In the data rows, 128 means zero.
In each game, the first row plays the second. By how much does the first row win? 20 means about a draw, 40 a big win and 0 a big loss. Wins can go round in a circle. Each row has two weighted sums of its numbers, A and B, taken from their middle values. A row wins by its A times the other's B, less its B times the other's A.
tensor([155, 117, 128, 130, 121, 132, 112, 117, 117, 137, 105, 139, 108, 143,
        137, 123])
tensor([121, 122, 122, 126, 130, 113, 119, 120, 134, 132, 126, 132, 133, 140,
        134, 154]) 20
tensor([110, 96, 140, 134, 117, 75, 143, 120, 118, 129, 106, 83, 150, 163,
        108, 142])
tensor([119, 74, 144, 128, 145, 111, 144, 111, 114, 97, 130, 137, 162, 141,
        134, 84]) 17
tensor([121, 161, 107, 127, 136, 126, 134, 125, 101, 96, 102, 139, 126, 100,
        141, 158])
tensor([103, 107, 157, 133, 119, 89, 138, 114, 123, 107, 116, 98, 132, 152,
        103, 133]) 11
tensor([123, 156, 156, 114, 138, 153, 127, 122, 131, 142, 132, 152, 121, 118,
        154, 155])
tensor([175, 107, 68, 200, 133, 122, 120, 119, 48, 132, 164, 54, 99, 188,
        184, 165]) 22
tensor([105, 159, 131, 108, 112, 158, 138, 121, 136, 103, 125, 156, 123, 102,
        143, 120])
tensor([167, 134, 165, 190, 106, 167, 181, 180, 103, 83, 94, 73, 131, 175,
        92, 136]) 35
tensor([137, 136, 110, 110, 135, 103, 120, 134, 132, 122, 137, 122, 128, 116,
        159, 123])
tensor([134, 152, 98, 122, 153, 119, 104, 80, 137, 145, 153, 131, 122, 164,
        146, 152]) 17
tensor([90, 128, 143, 134, 131, 134, 164, 149, 148, 139, 159, 128, 90, 114,
        96, 125])
tensor([130, 166, 107, 114, 135, 106, 122, 136, 133, 118, 109, 146, 118, 106,
        159, 139]) 21
tensor([94, 146, 108, 122, 101, 131, 114, 111, 125, 78, 145, 133, 147, 77,
        137, 113])
tensor([121, 123, 116, 138, 174, 126, 109, 151, 151, 155, 92, 131, 131, 130,
        137, 133]) 34
tensor([105, 151, 130, 136, 115, 108, 123, 70, 140, 108, 151, 141, 134, 142,
        114, 96])
tensor([128, 152, 130, 129, 158, 149, 125, 123, 138, 132, 115, 125, 133, 134,
        116, 130]) 26
tensor([123, 124, 118, 134, 144, 127, 119, 146, 162, 166, 112, 145, 136, 116,
        149, 131])
tensor([130, 149, 122, 105, 136, 148, 114, 152, 143, 139, 99, 112, 126, 151,
        153, 107]) 30
tensor([149, 146, 136, 66, 118, 156, 106, 109, 114, 154, 135, 176, 123, 108,
        128, 142])
tensor([108, 125, 142, 137, 125, 133, 149, 155, 142, 135, 138, 133, 91, 143,
        104, 135]) 28
tensor([125, 119, 121, 120, 154, 138, 121, 135, 131, 134, 129, 123, 127, 131,
        129, 138])
tensor([116, 111, 132, 123, 109, 159, 148, 147, 147, 142, 151, 127, 94, 142,
        117, 132]) 26
tensor([112, 157, 152, 105, 127, 149, 116, 115, 137, 119, 122, 158, 117, 119,
        153, 139])
tensor([133, 153, 122, 109, 135, 112, 116, 150, 124, 134, 126, 141, 110, 112,
        147, 138]) 6
tensor([90, 147, 99, 134, 113, 120, 125, 110, 132, 91, 148, 148, 123, 77,
        123, 116])
tensor([130, 97, 154, 128, 147, 100, 156, 128, 122, 129, 122, 112, 154, 129,
        123, 83]) 21
tensor([135, 170, 119, 123, 146, 137, 117, 127, 131, 135, 121, 119, 128, 149,
        141, 143])
tensor([137, 133, 115, 114, 153, 115, 102, 108, 137, 131, 148, 128, 112, 151,
        148, 148]) 23
tensor([129, 145, 151, 123, 112, 153, 140, 153, 134, 127, 109, 127, 129, 138,
        149, 172])
tensor([134, 140, 116, 147, 127, 142, 117, 122, 128, 92, 142, 124, 120, 156,
        118, 150]) 17
tensor([143, 153, 124, 86, 139, 161, 97, 110, 179, 131, 136, 130, 114, 130,
        127, 164])
tensor([117, 130, 119, 161, 131, 88, 102, 109, 136, 149, 126, 126, 129, 130,
        123, 114]) 25
tensor([128, 139, 117, 108, 150, 167, 125, 133, 144, 133, 111, 137, 141, 137,
        127, 129])
tensor([117, 107, 154, 160, 117, 157, 182, 191, 154, 153, 170, 131, 68, 137,
        85, 115]) 23
tensor([127, 129, 94, 130, 112, 153, 101, 110, 150, 129, 171, 106, 103, 127,
        120, 132])
tensor([123, 140, 116, 144, 155, 124, 111, 131, 145, 160, 117, 137, 135, 144,
        130, 140]) 14
tensor([126, 132, 126, 125, 145, 148, 122, 137, 143, 129, 128, 137, 108, 146,
        105, 147])
tensor([135, 82, 160, 107, 168, 102, 155, 119, 105, 96, 143, 145, 154, 128,
        144, 99]) 20
tensor([127, 93, 148, 131, 133, 100, 130, 110, 114, 109, 137, 122, 136, 151,
        117, 125])
tensor([135, 124, 124, 126, 148, 127, 103, 140, 156, 158, 104, 135, 135, 128,
        135, 120]) 20
tensor([126, 125, 119, 144, 156, 122, 109, 157, 163, 169, 108, 143, 130, 124,
        127, 120])
tensor([113, 165, 157, 89, 131, 89, 118, 93, 154, 124, 92, 192, 160, 128,
        153, 124]) 16
tensor([117, 100, 129, 115, 136, 136, 123, 132, 131, 160, 121, 136, 134, 105,
        160, 120])
tensor([115, 137, 128, 114, 129, 103, 119, 144, 156, 109, 130, 135, 124, 109,
        151, 104]) 25
tensor([130, 165, 126, 123, 151, 148, 126, 125, 143, 136, 104, 118, 128, 129,
        107, 109])
tensor([146, 119, 124, 137, 124, 106, 112, 115, 120, 149, 111, 123, 129, 126,
        103, 140]) 19
tensor([115, 113, 126, 112, 144, 131, 149, 121, 144, 155, 100, 103, 137, 93,
        139, 96])
tensor([138, 150, 117, 142, 145, 132, 108, 152, 154, 164, 114, 126, 142, 120,
        143, 136]) 12
tensor([153, 90, 143, 83, 102, 131, 122, 138, 142, 165, 154, 140, 116, 110,
        138, 158])
tensor([124, 67, 141, 108, 152, 113, 160, 120, 108, 104, 127, 128, 160, 118,
        141, 85]) 14
tensor([127, 140, 117, 147, 147, 140, 145, 149, 145, 88, 102, 116, 136, 147,
        86, 146])
tensor([132, 147, 114, 128, 147, 128, 126, 118, 130, 125, 115, 121, 124, 149,
        125, 125]) 16
tensor([135, 163, 118, 126, 158, 132, 121, 123, 133, 135, 125, 134, 135, 163,
        127, 130])
tensor([157, 111, 120, 111, 135, 107, 100, 107, 122, 141, 129, 146, 156, 130,
        129, 120]) 20
tensor([147, 129, 132, 139, 166, 126, 113, 160, 167, 160, 90, 130, 142, 130,
        114, 133])
tensor([135, 153, 120, 144, 130, 149, 156, 132, 156, 171, 113, 95, 126, 111,
        108, 63]) 29
tensor([120, 151, 101, 128, 134, 117, 130, 122, 116, 104, 122, 124, 116, 125,
        154, 155])
tensor([122, 74, 160, 107, 158, 97, 157, 128, 115, 104, 142, 128, 160, 151,
        126, 99]) 20
tensor([132, 131, 99, 130, 145, 81, 109, 68, 110, 147, 142, 110, 117, 160,
        158, 141])
tensor([98, 126, 136, 140, 109, 143, 152, 139, 151, 130, 133, 118, 104, 148,
        101, 125]) 34
tensor([133, 129, 124, 113, 135, 129, 111, 130, 129, 149, 126, 142, 123, 122,
        136, 137])
tensor([212, 112, 185, 171, 97, 161, 206, 204, 116, 182, 170, 72, 107, 164,
        72, 91]) 22
tensor([108, 158, 150, 101, 121, 167, 132, 123, 118, 117, 115, 155, 126, 92,
        157, 120])
tensor([156, 134, 104, 105, 128, 122, 110, 134, 123, 135, 153, 139, 152, 139,
        121, 146]) 19
tensor([122, 151, 151, 88, 137, 165, 117, 131, 135, 139, 140, 158, 119, 108,
        159, 145])
tensor([139, 153, 137, 84, 122, 161, 124, 135, 123, 143, 129, 158, 119, 116,
        142, 141]) 21
tensor([136, 96, 150, 121, 151, 92, 138, 118, 115, 112, 134, 127, 151, 138,
        136, 99])
tensor([127, 118, 124, 140, 148, 121, 121, 131, 160, 139, 118, 126, 141, 130,
        123, 125]) 20
tensor([110, 125, 117, 145, 126, 115, 119, 107, 111, 143, 137, 124, 135, 134,
        115, 146])
tensor([119, 142, 93, 124, 126, 105, 126, 126, 124, 108, 133, 140, 135, 96,
        147, 127]) 22
tensor([77, 157, 98, 122, 100, 136, 135, 126, 133, 84, 152, 144, 133, 88,
        132, 103])
tensor([149, 132, 114, 134, 125, 129, 112, 101, 115, 122, 125, 138, 126, 136,
        132, 127]) 14
tensor([177, 98, 105, 146, 79, 95, 88, 124, 127, 152, 144, 157, 113, 145,
        112, 145])
tensor([118, 168, 127, 104, 108, 156, 136, 128, 140, 123, 121, 116, 123, 124,
        128, 136]) 20
tensor([155, 104, 43, 210, 126, 136, 126, 118, 39, 128, 175, 67, 73, 185,
        184, 146])
tensor([122, 154, 126, 126, 143, 122, 114, 134, 129, 117, 126, 147, 129, 136,
        158, 125]) 23
tensor([140, 142, 147, 123, 116, 162, 143, 135, 129, 146, 117, 116, 125, 141,
        139, 158])
tensor([111, 154, 137, 133, 109, 160, 139, 126, 142, 117, 123, 158, 110, 86,
        134, 124]) 21
tensor([117, 126, 131, 117, 122, 88, 107, 124, 156, 119, 145, 126, 130, 92,
        161, 91])
tensor([105, 106, 125, 108, 149, 137, 133, 130, 133, 127, 109, 134, 135, 92,
        155, 118]) 20
tensor([151, 140, 98, 113, 99, 122, 139, 135, 135, 106, 138, 158, 158, 131,
        142, 141])
tensor([105, 95, 144, 147, 122, 97, 140, 133, 113, 105, 115, 105, 148, 170,
        125, 127]) 10
tensor([115, 139, 139, 116, 125, 133, 117, 122, 139, 116, 120, 161, 131, 106,
        154, 154])
tensor([150, 150, 125, 100, 99, 163, 130, 144, 126, 153, 131, 172, 102, 107,
        119, 130]) 16
tensor([101, 93, 145, 134, 122, 89, 148, 113, 125, 117, 110, 92, 153, 172,
        93, 145])
tensor([122, 141, 103, 117, 132, 109, 124, 140, 137, 121, 127, 137, 119, 112,
        166, 137]) 22
tensor([234, 101, 184, 173, 51, 137, 183, 197, 42, 151, 178, 68, 140, 171,
        126, 91])
tensor([116, 125, 132, 133, 106, 107, 111, 104, 112, 124, 134, 109, 132, 126,
        108, 145]) 26
tensor([128, 115, 88, 142, 107, 176, 59, 127, 160, 175, 189, 101, 53, 109,
        81, 134])
tensor([138, 132, 85, 140, 152, 98, 100, 65, 110, 142, 156, 116, 120, 167,
        145, 150]) 5
tensor([104, 159, 145, 95, 129, 169, 129, 137, 121, 123, 140, 139, 120, 90,
        165, 122])
tensor([124, 148, 118, 127, 138, 162, 145, 122, 153, 165, 111, 88, 135, 112,
        87, 68]) 18
tensor([115, 133, 140, 146, 119, 137, 144, 161, 149, 125, 123, 126, 91, 154,
        113, 137])
tensor([157, 155, 101, 122, 123, 126, 125, 99, 108, 87, 137, 162, 170, 114,
        126, 143]) 33
tensor([129, 118, 119, 115, 134, 124, 109, 100, 135, 149, 135, 130, 125, 140,
        147, 152])
tensor([111, 85, 133, 139, 120, 85, 148, 121, 120, 128, 122, 93, 157, 139,
        116, 122]) 15
tensor([112, 96, 128, 128, 129, 74, 144, 120, 112, 131, 123, 99, 138, 149,
        106, 124])
tensor([144, 123, 114, 142, 132, 122, 105, 107, 109, 144, 113, 138, 122, 134,
        121, 107]) 23
tensor([145, 152, 120, 121, 126, 110, 129, 103, 114, 115, 125, 122, 134, 118,
        146, 140])
tensor([98, 95, 158, 127, 123, 85, 152, 119, 126, 119, 101, 99, 153, 153,
        94, 152]) 19
tensor([128, 140, 119, 142, 134, 137, 126, 128, 127, 96, 123, 124, 127, 161,
        111, 144])
tensor([127, 139, 120, 157, 128, 134, 127, 137, 126, 105, 134, 121, 135, 145,
        109, 146]) 29
tensor([109, 116, 121, 135, 133, 121, 145, 144, 142, 141, 138, 142, 98, 116,
        103, 147])
tensor([114, 131, 125, 145, 119, 110, 107, 114, 117, 139, 135, 112, 130, 124,
        103, 152]) 16
tensor([132, 76, 160, 102, 168, 114, 146, 131, 105, 101, 126, 138, 171, 139,
        128, 95])
tensor([135, 78, 148, 106, 176, 110, 156, 119, 98, 91, 129, 128, 170, 121,
        136, 94]) 22
tensor([109, 164, 143, 104, 130, 161, 128, 134, 107, 127, 120, 146, 121, 92,
        149, 128])
tensor([125, 133, 131, 121, 156, 118, 112, 162, 159, 160, 105, 133, 123, 132,
        124, 125]) 18
tensor([106, 161, 142, 109, 129, 159, 131, 116, 118, 115, 121, 156, 113, 93,
        159, 130])
tensor([121, 115, 134, 145, 163, 120, 115, 172, 145, 164, 94, 134, 137, 117,
        117, 123]) 28
tensor([124, 82, 158, 103, 179, 95, 148, 121, 112, 105, 139, 128, 163, 122,
        121, 89])
tensor([101, 135, 113, 149, 124, 107, 111, 122, 145, 139, 110, 127, 140, 135,
        107, 125]) 12
tensor([96, 156, 128, 129, 125, 133, 109, 132, 144, 79, 147, 159, 138, 78,
        132, 97])
tensor([137, 113, 26, 234, 106, 155, 159, 114, 28, 148, 201, 52, 62, 176,
        175, 103]) 1
tensor([227, 102, 187, 173, 26, 131, 194, 203, 33, 82, 202, 74, 128, 132,
        165, 113])
tensor([124, 143, 133, 108, 122, 148, 123, 112, 123, 104, 128, 150, 137, 115,
        134, 136]) 29
tensor([237, 86, 197, 200, 5, 142, 210, 207, 17, 101, 214, 66, 134, 138,
        154, 75])
tensor([138, 123, 144, 149, 169, 108, 115, 162, 133, 156, 110, 131, 111, 103,
        125, 113]) 14
tensor([123, 135, 119, 114, 154, 163, 113, 126, 146, 149, 101, 144, 129, 144,
        132, 150])
tensor([159, 119, 117, 117, 120, 116, 85, 114, 119, 147, 140, 146, 148, 129,
        130, 137]) 22
tensor([144, 151, 121, 123, 123, 121, 135, 114, 111, 95, 123, 139, 142, 111,
        109, 124])
tensor([140, 135, 123, 144, 140, 150, 140, 138, 133, 86, 101, 105, 125, 154,
        98, 134]) 17
tensor([126, 149, 114, 150, 132, 155, 139, 142, 129, 104, 106, 107, 140, 157,
        103, 150])
tensor([135, 122, 131, 106, 105, 148, 128, 135, 133, 152, 134, 133, 107, 147,
        135, 156]) 19
tensor([115, 80, 134, 111, 133, 125, 131, 131, 133, 141, 118, 135, 133, 110,
        141, 139])
tensor([119, 143, 125, 133, 148, 150, 123, 127, 135, 110, 117, 131, 139, 128,
        108, 120]) 14
tensor([126, 81, 155, 104, 158, 109, 153, 106, 101, 101, 128, 125, 163, 122,
        135, 93])
tensor([134, 163, 130, 130, 158, 126, 123, 127, 136, 138, 102, 116, 123, 148,
        126, 137]) 20
tensor([112, 171, 131, 90, 103, 178, 142, 132, 138, 117, 105, 144, 137, 99,
        103, 133])
tensor([124, 118, 116, 136, 131, 111, 130, 124, 114, 114, 127, 138, 143, 104,
        137, 103]) 21
tensor([106, 111, 160, 179, 98, 142, 185, 191, 145, 148, 179, 131, 84, 151,
        84, 119])
tensor([157, 166, 106, 122, 146, 124, 119, 105, 107, 121, 101, 155, 151, 112,
        122, 128]) 21
tensor([114, 149, 159, 86, 123, 92, 94, 84, 147, 136, 89, 194, 151, 129,
        160, 129])
tensor([111, 144, 97, 119, 124, 142, 134, 125, 127, 101, 149, 140, 139, 92,
        138, 136]) 29
tensor([108, 119, 119, 143, 147, 109, 104, 138, 145, 139, 110, 124, 146, 134,
        128, 116])
tensor([126, 126, 127, 126, 147, 126, 126, 130, 132, 141, 117, 114, 119, 157,
        132, 138]) 21
tensor([94, 144, 125, 136, 119, 103, 116, 84, 141, 93, 155, 138, 144, 118,
        109, 100])
tensor([99, 158, 134, 106, 123, 147, 137, 113, 125, 113, 122, 149, 122, 91,
        148, 131]) 17
tensor([119, 126, 144, 136, 137, 128, 142, 144, 163, 130, 138, 137, 97, 136,
        101, 135])
tensor([156, 141, 180, 106, 89, 176, 160, 160, 123, 130, 134, 100, 132, 155,
        135, 160]) 18
tensor([119, 110, 129, 116, 143, 141, 116, 121, 129, 138, 108, 132, 124, 110,
        142, 117])
tensor([109, 159, 140, 124, 110, 156, 129, 123, 137, 120, 110, 158, 129, 98,
        130, 137]) 25
tensor([100, 107, 114, 114, 131, 134, 140, 118, 138, 158, 88, 117, 134, 94,
        140, 96])
tensor([135, 139, 126, 95, 141, 157, 88, 126, 157, 114, 143, 143, 107, 113,
        134, 164]) 19
tensor([110, 170, 144, 105, 131, 169, 126, 126, 115, 117, 120, 152, 112, 96,
        169, 145])
tensor([139, 144, 94, 118, 148, 130, 123, 102, 127, 131, 143, 148, 143, 131,
        155, 119]) 18
tensor([115, 133, 125, 139, 125, 118, 146, 116, 125, 119, 121, 125, 133, 132,
        135, 147])
tensor([118, 133, 140, 123, 141, 115, 124, 127, 131, 140, 119, 127, 135, 136,
        155, 138]) 22
tensor([118, 147, 130, 123, 136, 133, 112, 122, 153, 126, 122, 116, 120, 160,
        132, 131])
tensor([138, 75, 168, 106, 164, 106, 155, 109, 106, 90, 137, 125, 168, 131,
        132, 89]) 23
tensor([139, 89, 150, 118, 167, 117, 167, 121, 114, 147, 116, 101, 156, 118,
        129, 95])
tensor([126, 166, 114, 142, 132, 135, 148, 126, 156, 161, 102, 94, 143, 134,
        127, 73]) 27
tensor([115, 105, 138, 124, 131, 133, 108, 121, 128, 143, 110, 131, 135, 101,
        138, 142])
tensor([163, 98, 116, 133, 77, 102, 97, 114, 134, 172, 140, 148, 105, 146,
        101, 151]) 18
tensor([106, 115, 141, 152, 130, 147, 167, 173, 149, 146, 136, 132, 83, 124,
        75, 138])
tensor([133, 110, 144, 109, 88, 134, 125, 138, 139, 158, 157, 142, 100, 120,
        93, 171]) 23
tensor([122, 166, 143, 97, 124, 148, 137, 124, 131, 114, 100, 127, 134, 101,
        112, 135])
tensor([140, 97, 152, 145, 123, 137, 162, 171, 133, 140, 155, 123, 89, 144,
        96, 159]) 19
tensor([85, 160, 105, 128, 105, 142, 115, 117, 134, 64, 146, 143, 135, 85,
        130, 103])
tensor([101, 108, 127, 102, 141, 123, 148, 116, 131, 151, 94, 135, 148, 90,
        139, 97]) 28
tensor([119, 166, 147, 99, 131, 182, 129, 129, 128, 121, 130, 159, 119, 87,
        182, 132])
tensor([116, 129, 113, 131, 142, 136, 128, 131, 144, 128, 134, 143, 131, 143,
        120, 143]) 22
tensor([125, 132, 131, 89, 109, 139, 142, 136, 149, 141, 127, 140, 106, 130,
        102, 164])
tensor([130, 140, 94, 117, 137, 130, 102, 117, 141, 132, 146, 137, 115, 140,
        146, 137]) 23
tensor([124, 140, 108, 113, 136, 135, 130, 119, 116, 105, 115, 140, 122, 108,
        149, 140])
tensor([96, 122, 154, 145, 120, 99, 151, 112, 139, 116, 96, 98, 143, 160,
        82, 144]) 22
tensor([108, 110, 116, 109, 139, 134, 141, 99, 129, 128, 112, 127, 138, 104,
        144, 129])
tensor([122, 148, 110, 127, 125, 126, 134, 135, 113, 98, 117, 143, 128, 97,
        156, 141]) 18
tensor([97, 149, 112, 126, 112, 141, 131, 124, 149, 142, 126, 135, 127, 143,
        118, 118])
tensor([135, 142, 129, 137, 147, 105, 130, 96, 130, 146, 126, 112, 123, 110,
        137, 130]) 18
tensor([167, 105, 98, 132, 80, 98, 94, 115, 126, 149, 140, 156, 128, 144,
        107, 150])
tensor([165, 122, 112, 132, 91, 110, 107, 125, 113, 145, 146, 147, 133, 140,
        112, 164]) 17
tensor([126, 75, 154, 126, 146, 89, 142, 111, 108, 105, 141, 129, 178, 135,
        109, 94])
tensor([151, 162, 129, 110, 142, 128, 109, 124, 173, 132, 125, 129, 127, 144,
        159, 120]) 20
tensor([106, 125, 116, 166, 131, 121, 104, 138, 144, 146, 117, 134, 131, 153,
        123, 116])
tensor([134, 141, 131, 129, 142, 88, 116, 78, 121, 119, 139, 136, 137, 161,
        161, 139]) 13
tensor([136, 126, 116, 110, 135, 100, 118, 105, 115, 118, 121, 146, 155, 131,
        130, 126])
tensor([135, 72, 156, 112, 146, 106, 150, 117, 111, 83, 137, 125, 181, 124,
        141, 79]) 17
tensor([104, 157, 66, 143, 132, 164, 109, 99, 154, 148, 195, 129, 103, 105,
        130, 118])
tensor([122, 154, 109, 120, 125, 134, 148, 142, 110, 114, 106, 126, 121, 99,
        160, 136]) 21
tensor([118, 118, 95, 157, 121, 119, 105, 117, 112, 158, 147, 122, 111, 139,
        122, 128])
tensor([116, 137, 102, 117, 138, 131, 146, 140, 117, 117, 124, 132, 122, 116,
        145, 144]) 19
tensor([149, 138, 147, 141, 164, 121, 116, 168, 154, 185, 79, 126, 134, 120,
        119, 90])
tensor([118, 125, 138, 147, 123, 135, 141, 158, 147, 114, 128, 134, 89, 143,
        115, 132]) 25
tensor([130, 131, 138, 157, 152, 85, 105, 118, 152, 143, 105, 126, 140, 144,
        134, 127])
tensor([125, 131, 119, 120, 143, 122, 95, 105, 144, 156, 125, 146, 119, 125,
        144, 158]) 22
tensor([122, 148, 132, 121, 162, 136, 125, 131, 141, 118, 124, 127, 124, 126,
        113, 143])
tensor([140, 79, 163, 101, 154, 96, 143, 117, 108, 96, 129, 142, 177, 130,
        126, 87]) 18
tensor([165, 108, 110, 127, 82, 97, 99, 120, 117, 152, 151, 158, 134, 145,
        107, 140])
tensor([123, 141, 112, 150, 134, 136, 116, 125, 136, 97, 113, 134, 126, 149,
        107, 143]) 22
tensor([111, 143, 126, 142, 152, 143, 148, 115, 145, 161, 112, 121, 126, 104,
        106, 115])
tensor([119, 121, 117, 143, 130, 143, 121, 139, 131, 98, 121, 122, 125, 150,
        104, 132]) 9
tensor([144, 95, 152, 78, 67, 150, 114, 134, 137, 184, 160, 139, 113, 111,
        109, 187])
tensor([139, 139, 123, 88, 134, 160, 97, 117, 188, 143, 134, 129, 126, 121,
        142, 164]) 22
tensor([147, 159, 107, 125, 139, 141, 117, 105, 108, 93, 114, 156, 179, 114,
        115, 131])
tensor([132, 164, 120, 141, 143, 132, 147, 125, 142, 183, 98, 90, 138, 122,
        107, 77]) 35
tensor([99, 156, 129, 121, 133, 139, 118, 133, 135, 105, 124, 136, 126, 149,
        135, 151])
tensor([129, 151, 112, 150, 129, 118, 141, 122, 149, 166, 95, 79, 135, 139,
        115, 78]) 14
tensor([207, 116, 188, 166, 100, 166, 189, 185, 106, 193, 155, 70, 115, 175,
        91, 74])
tensor([122, 88, 147, 120, 144, 94, 140, 123, 111, 117, 133, 123, 168, 149,
        129, 101]) 13
tensor([110, 142, 123, 126, 127, 101, 125, 94, 137, 110, 137, 137, 137, 135,
        131, 145])
tensor([144, 122, 104, 137, 125, 135, 106, 112, 120, 152, 142, 135, 111, 129,
        144, 139]) 19
tensor([109, 155, 118, 128, 140, 152, 118, 137, 149, 104, 110, 133, 128, 153,
        116, 137])
tensor([109, 99, 125, 113, 128, 129, 126, 127, 123, 140, 120, 136, 118, 104,
        137, 135]) 20
tensor([121, 159, 121, 126, 153, 131, 156, 120, 147, 173, 110, 90, 128, 112,
        98, 78])
tensor([137, 143, 158, 112, 91, 161, 145, 140, 137, 135, 140, 135, 122, 139,
        133, 157]) 25
tensor([124, 133, 126, 100, 115, 100, 106, 139, 163, 104, 139, 137, 121, 94,
        162, 101])
tensor([111, 132, 130, 135, 135, 120, 146, 125, 142, 111, 92, 96, 139, 153,
        108, 167]) 29
tensor([116, 101, 140, 133, 143, 93, 128, 117, 118, 117, 135, 107, 160, 133,
        132, 124])
tensor([146, 137, 133, 136, 166, 111, 112, 165, 144, 164, 94, 127, 140, 124,
        125, 113]) 28
tensor([103, 156, 141, 106, 123, 168, 120, 134, 123, 120, 128, 160, 112, 110,
        169, 138])
tensor([114, 124, 135, 148, 120, 137, 160, 172, 148, 144, 152, 128, 81, 132,
        98, 137]) 14
tensor([160, 135, 111, 134, 102, 125, 123, 121, 132, 112, 151, 172, 157, 127,
        135, 147])
tensor([132, 125, 119, 127, 141, 152, 129, 121, 140, 126, 137, 127, 136, 134,
        109, 128]) 21
tensor([143, 176, 143, 80, 132, 99, 110, 95, 177, 129, 114, 167, 149, 159,
        181, 107])
tensor([119, 110, 142, 109, 151, 123, 129, 124, 129, 129, 110, 152, 123, 95,
        131, 152]) 14
tensor([109, 130, 91, 146, 124, 151, 142, 116, 136, 151, 177, 115, 94, 121,
        118, 127])
tensor([157, 123, 104, 115, 105, 112, 88, 110, 115, 146, 135, 157, 133, 146,
        116, 127]) 26
tensor([116, 88, 147, 112, 143, 108, 150, 143, 110, 102, 126, 130, 151, 115,
        136, 90])
tensor([95, 131, 100, 129, 113, 119, 115, 126, 128, 88, 139, 142, 132, 80,
        131, 120]) 20
tensor([117, 134, 128, 125, 144, 139, 119, 134, 140, 108, 116, 132, 117, 143,
        127, 134])
tensor([169, 133, 154, 179, 103, 165, 168, 183, 103, 81, 71, 82, 136, 168,
        72, 136]) 34
tensor([161, 121, 113, 118, 125, 115, 105, 109, 116, 132, 138, 147, 133, 136,
        125, 136])
tensor([117, 110, 135, 113, 140, 134, 125, 127, 136, 127, 114, 137, 130, 102,
        153, 134]) 20
tensor([124, 121, 142, 144, 184, 114, 106, 158, 149, 155, 95, 133, 126, 118,
        118, 129])
tensor([113, 103, 140, 121, 133, 105, 130, 113, 120, 115, 132, 116, 152, 151,
        139, 121]) 17
tensor([116, 106, 163, 161, 94, 148, 177, 191, 136, 153, 170, 120, 72, 144,
        81, 111])
tensor([148, 114, 115, 115, 127, 115, 108, 121, 117, 132, 105, 141, 132, 115,
        121, 127]) 20
tensor([111, 129, 131, 136, 111, 105, 119, 123, 123, 129, 125, 120, 153, 115,
        116, 133])
tensor([107, 111, 132, 116, 143, 130, 121, 118, 127, 129, 114, 138, 140, 99,
        150, 140]) 22
tensor([122, 129, 151, 138, 115, 146, 145, 162, 144, 145, 152, 124, 89, 150,
        110, 127])
tensor([121, 181, 136, 89, 108, 163, 145, 118, 136, 96, 79, 145, 127, 106,
        109, 138]) 34
tensor([121, 97, 84, 145, 105, 182, 54, 120, 158, 190, 186, 93, 46, 118,
        95, 141])
tensor([142, 144, 118, 92, 150, 125, 99, 101, 187, 133, 135, 120, 132, 163,
        155, 134]) 8
tensor([112, 119, 125, 105, 136, 132, 121, 115, 117, 132, 111, 136, 130, 94,
        141, 126])
tensor([139, 130, 141, 125, 151, 101, 109, 101, 141, 140, 131, 114, 124, 115,
        132, 132]) 20
tensor([116, 106, 128, 129, 129, 120, 115, 123, 141, 142, 111, 134, 119, 90,
        136, 140])
tensor([165, 100, 186, 155, 106, 155, 180, 211, 125, 140, 189, 110, 70, 151,
        94, 111]) 19
tensor([238, 92, 202, 185, 44, 138, 191, 202, 20, 124, 181, 59, 124, 161,
        145, 98])
tensor([124, 84, 148, 139, 151, 109, 147, 114, 106, 117, 128, 140, 159, 148,
        149, 92]) 33
tensor([131, 130, 141, 117, 133, 110, 118, 92, 136, 127, 132, 115, 131, 149,
        126, 145])
tensor([138, 149, 132, 92, 113, 137, 154, 137, 138, 144, 114, 133, 116, 137,
        128, 147]) 14
tensor([138, 133, 144, 91, 107, 157, 144, 139, 133, 142, 116, 132, 134, 126,
        124, 159])
tensor([138, 153, 107, 124, 130, 110, 117, 126, 122, 103, 118, 163, 147, 108,
        122, 117]) 16
tensor([115, 141, 123, 109, 105, 147, 119, 115, 122, 138, 146, 158, 132, 117,
        132, 133])
tensor([152, 134, 119, 121, 136, 126, 105, 119, 108, 140, 106, 146, 129, 131,
        127, 134]) 20
